Questions about the matrix below.
1) What is the entry just right of 105?
2) What is the entry just right of 136?
3) What is the entry just right of the largest entry?
4) What is the 2nd largest entry?
[[128, 153, 187, 152, 141, 144, 151, 128, 128, 164, 132, 182, 141, 160, 197, 131], [97, 97, 153, 97, 130, 113, 133, 105, 118, 136, 115, 134, 117, 151, 131, 113], [111, 120, 91, 121, 96, 98, 88, 106, 99, 97, 99, 100, 103, 79, 104, 100]]
1) 118
2) 115
3) 131
4) 187

Questions about the row below.
1) The entry just right of 150?
2) The maximum?
139  203  150  126  125   94  128  106
1) 126
2) 203

Questions about the matrix below.
1) Read off the entry just left of 115.
2) Read off the entry in the top-right corner.
3) Read off the bottom-right entry.
4) Read off the entry directly below 150.
5) Read off the bottom-left entry.
6) Read off the entry directly above 126.
7) Read off the 3rd smallest entry.
8) Read off the first entry of the smallest entry's row.
125,124,156,112,167,103,112,143,75,104,146,164,113
120,106,185,155,102,194,140,152,117,100,119,124,135
130,103,46,142,129,90,125,118,190,74,142,138,128
129,113,150,132,126,115,159,147,133,120,151,110,132
122,133,136,104,142,114,134,123,148,128,128,112,95
1) 126
2) 113
3) 95
4) 136
5) 122
6) 129
7) 75
8) 130

Questions about the array below. Counting starts at 0.
1) Which number is the entry in the top-right corner?
2) Which number is the entry in the bottom-right corner?
3) Which number is the entry directly below the largest entry?
4) Which number is the entry in row 1 and column 2?
5) Which number is the entry just left of 150?
6) Which number is the entry just right of the largest entry?
7) Which number is the entry in row 0 and column 2?
8) Which number is the entry in row 2 and column 0?
175,151,108,187,150,126,137,90,82,107,138,67
133,151,119,177,154,85,147,120,102,113,128,69
161,152,114,174,149,110,131,83,86,124,127,60
137,151,99,186,152,113,118,101,89,105,133,70
1) 67
2) 70
3) 177
4) 119
5) 187
6) 150
7) 108
8) 161

Read these off the matrix that follows. Rows and columns are numbered from 0.
1) Give the bottom-right entry.
2) Give the entry at row 2, column 2.
3) Give the entry in row 2 and column 0.
4) Give the entry directly above the largest entry.
5) Give the entry just left of 60.
6) Give the entry in the bottom-left corner.
7) Give the entry at row 1, column 0.
8) Give the top-right entry.
144,116,111,128,122,143,107,152,154,135,142,118,124,137,141,120
134,125,143,132,134,132,105,133,114,126,141,140,124,116,128,141
127,156,154,165,96,87,159,166,143,107,91,144,178,100,119,178
137,128,127,139,126,125,134,119,126,121,140,127,123,119,122,125
116,160,134,109,128,119,116,134,100,201,152,100,113,82,60,135
126,117,140,135,138,133,96,133,113,125,145,143,117,121,132,141
141,130,134,124,138,125,104,128,110,126,143,129,134,122,135,150
135,142,141,143,138,110,152,121,117,116,130,131,124,136,128,131
143,129,137,126,139,125,107,129,111,124,145,130,131,120,133,145
136,155,154,168,102,80,166,166,143,101,98,140,179,100,119,172
1) 172
2) 154
3) 127
4) 121
5) 82
6) 136
7) 134
8) 120

W =
[[129 131 119 202 115]
 [129 128 108 123 187]
 [130 126 169  73 124]
 [127 129 123 137 185]
 [128 130 162 159  90]
 [128 128  97 110 185]
 [129 129 107 176  85]
 [125 129  78 176 132]
 [129 130 150 153  79]
 [128 127  77 122 102]
 [128 128 127 131 191]
 [129 126 148  68 109]
 [129 127 134  51 128]
 [129 129 142 189 142]]
Indices start at 0.
Give the entry at row 0, column 1.
A: 131
Give the entry just left of 202.
A: 119
Give the entry in the bottom-right corner.
A: 142
The entry at row 1, column 0 is 129
Give the entry in the top-left corner.
A: 129
The entry just left of 110 is 97
The entry just right of the largest entry: 115
Give the entry at row 2, column 0.
A: 130
Give the entry just right of the smallest entry.
A: 128
Give the bottom-left entry.
A: 129
The entry just right of 162: 159
The entry directly below 148: 134
Give the entry just right of 137.
A: 185
Give the entry at row 1, column 2.
A: 108
The entry in row 1 and column 1 -> 128
The entry directly above 124: 187
The top entry of the column that holds the smallest entry -> 202
Give the entry just left of 132.
A: 176
The entry at row 2, column 2 is 169
Give the entry just left of 78.
A: 129
The entry directly below 110: 176
